One turn sends every row of this set to another row. A few are shown first. Where does it send the rows asked after them?
K299: [  9.1  25.5 -35.7  11.2   2.0  -4.4  -8.6   3.8 -22.8 -10.7   8.1  -0.5
  11.9 -15.5  10.0  14.5]
K867: [  9.5  11.8   3.5  16.1  12.9  22.5 -12.8  14.6   7.7   7.9  12.4 -13.2
  -6.2 -19.0  -6.4  -1.5]
K124: [  9.0  11.6   8.6  16.6   7.8  17.7 -10.7  13.9  13.9  -0.1  13.4 -14.7
 -11.5 -16.6  -4.2  -8.5]
K74: [-13.9   8.2 -29.1   8.7   8.8   7.0  -7.0 -10.1 -15.8 -14.5  12.5   6.8
 -13.1 -15.7  23.2  13.2]
K322: [  4.1  29.5 -28.4  20.4  -9.1  -3.8 -15.1  -4.6 -18.5 -17.4   9.0   1.1
   2.3 -23.2   5.9   4.4]
K582: [  8.3 -10.8  -9.3  17.4  12.0 -11.3   2.9   9.1  13.3 -19.9  27.7  -8.2
  -2.3   6.7  -2.7  -4.4]
K866: [  4.5   5.4   6.6  12.5  19.1  -7.8  -9.4  15.2   1.1  -0.8  30.2   2.3
  -1.8  -6.4 -15.6   3.5]
K992: [  7.3  26.0 -37.8  10.0   2.5  -4.1  -8.4   5.2 -19.3 -10.9   7.0   1.3
  14.6 -15.9   8.7  12.0]
K494: [ 16.4  28.8 -24.6   1.7 -14.0  -4.2  -3.7  -0.6 -14.5 -19.3   4.3   3.0
   6.7 -14.9   3.8  12.0]
K246: [ -5.5   8.5 -27.8  -9.7   5.9   5.3   6.2  -5.3 -10.0 -14.3   7.3   4.4
  -9.8 -11.3  21.1  20.8]
K406: [ -3.1   8.8 -25.4  -8.2   4.3   3.4   4.7  -8.0 -13.4 -13.2   8.8   3.9
 -10.5  -8.6  22.8  21.7]
K130: [ 14.3  -0.6  -6.5  14.5   5.4  11.0  -4.3  16.5  21.8 -12.8  13.0 -23.4
  -5.2  -1.1  -0.3 -11.4]
K723: [ -1.7   7.1 -25.1  -9.9   3.8   6.1   4.3  -6.5 -11.3 -16.3   8.9   7.9
  -9.1  -7.5  20.9  21.2]
K714: [  0.0   8.8   3.8  21.7  12.9   7.3 -16.2  18.8  12.7 -10.4  33.0 -19.4
 -10.9 -13.8   0.9  -0.9]
K662: [ 12.5  -3.8 -12.2  21.4   4.6  18.5  -0.5   8.7  20.0 -10.6  10.3 -24.1
  -7.2  -6.4   5.7  -9.6]
K865: [ 14.1  30.4 -26.2   0.8 -11.4  -6.2  -3.0   1.8 -14.2 -17.6   2.8  -1.4
   7.2 -17.3   2.3  12.2]
K742: [-10.0  13.5 -18.2  -2.8  -6.1   1.2   1.4 -16.0  -6.9 -19.3   7.1   2.1
 -20.7 -16.4  16.3  12.4]
K455: [ -6.3  13.4 -19.8   0.1  -6.9   1.4   2.5 -17.6  -8.3 -16.8   8.8   3.8
 -19.9 -15.7  19.1  12.6]
K564: [-17.0   9.2 -30.1   6.5   7.7   3.4  -4.2 -11.1 -12.6 -13.1  11.9   4.6
 -13.1 -15.6  22.9  11.1]
K980: [  6.0  30.1 -30.1  19.8  -9.9  -6.8 -11.2  -5.6 -18.4 -14.2   8.0  -0.5
   2.1 -22.3   6.6   5.7]
K657: [  2.1   5.2  -0.7  15.2  13.1   7.9 -13.5  19.7  11.1 -13.1  36.2 -23.6
  -9.5 -10.5   1.6  10.4]
K735: [  9.4  -7.1 -10.9  18.9  18.5  -5.8  -1.5  20.3  13.5 -17.4  25.0 -13.4
  -2.7   3.0  -5.7  -5.4]
K911: [  9.0  24.0 -35.2   9.8   2.6  -2.0 -10.6   5.8 -22.1 -13.0   8.4   3.4
  14.3 -13.9  10.2  13.5]
K407: [  2.2  31.6 -28.9  16.8  -9.7  -8.5 -13.9  -5.0 -16.9 -15.9   7.5  -1.0
   3.9 -22.1   4.0   3.5]
K18: [ 18.1  -5.4  -3.0  12.7  15.8   2.1   6.6  13.5  12.4  -3.4   6.5  -1.1
   0.8   1.3  -6.7 -13.1]
K495: [ -6.2  13.1 -18.6   0.7  -8.4   4.4  -0.4 -16.5  -8.1 -21.0   8.4   5.6
 -20.4 -16.9  17.4  11.0]
K291: [ 15.7  29.6 -25.5   2.5 -12.5  -7.4  -3.2  -1.5 -15.3 -15.7   4.9  -0.1
   7.0 -14.5   5.4  12.8]
K176: [ 12.5  -3.8   0.0  11.3  19.1   4.3   0.1  14.1  11.0   0.5   6.4  -2.1
  -3.4   0.2 -11.9 -13.0]
K680: [ 17.2   0.3  -2.8  15.2   4.7  13.9   1.7  13.0  21.1 -10.6   6.9 -19.6
  -6.5  -3.9   1.5 -11.9]
K597: [  8.6  -8.0  -7.9  17.5  21.8  -8.6   1.2  18.9  11.3 -14.1  26.8  -5.5
   0.8   4.2  -2.3  -4.9]
K828: [-12.5   9.4 -29.3   8.8   7.2   4.6  -2.9 -11.9 -15.6 -12.0  11.7   3.5
 -14.9 -16.7  23.0  14.2]
K612: [  3.0   6.6  -4.1  20.8  10.5   5.2 -13.1  21.5  18.4 -12.2  33.4 -20.3
  -9.4  -9.8  -2.1  -2.0]
K41: [ 16.2  -3.9  -5.1  18.1  11.4   2.3   3.5   4.3  10.1   1.7   4.4   2.1
   1.0  -2.3 -11.2 -16.5]
K820: [  1.2   1.9   1.9  17.1  24.0  -1.1  -8.3  19.1   7.8   0.8  26.5   1.2
  -7.7  -9.1 -13.9  -4.3]
K461: [  0.5   3.3   3.0  19.8  24.6  -4.5 -11.4  19.2   4.8  -3.1  32.3  -0.6
  -3.7  -7.7  -7.4  -2.0]
K63: [  6.2   9.2   6.8  12.2  11.2  14.8 -11.2  14.4  15.8   5.7  14.9  -8.7
 -11.0 -12.5  -8.1  -9.7]

K322 turns into K74
K291 turns into K455
K63 turns into K612
And these:
K582 turns into K41
K246 turns into K865
K124 turns into K714

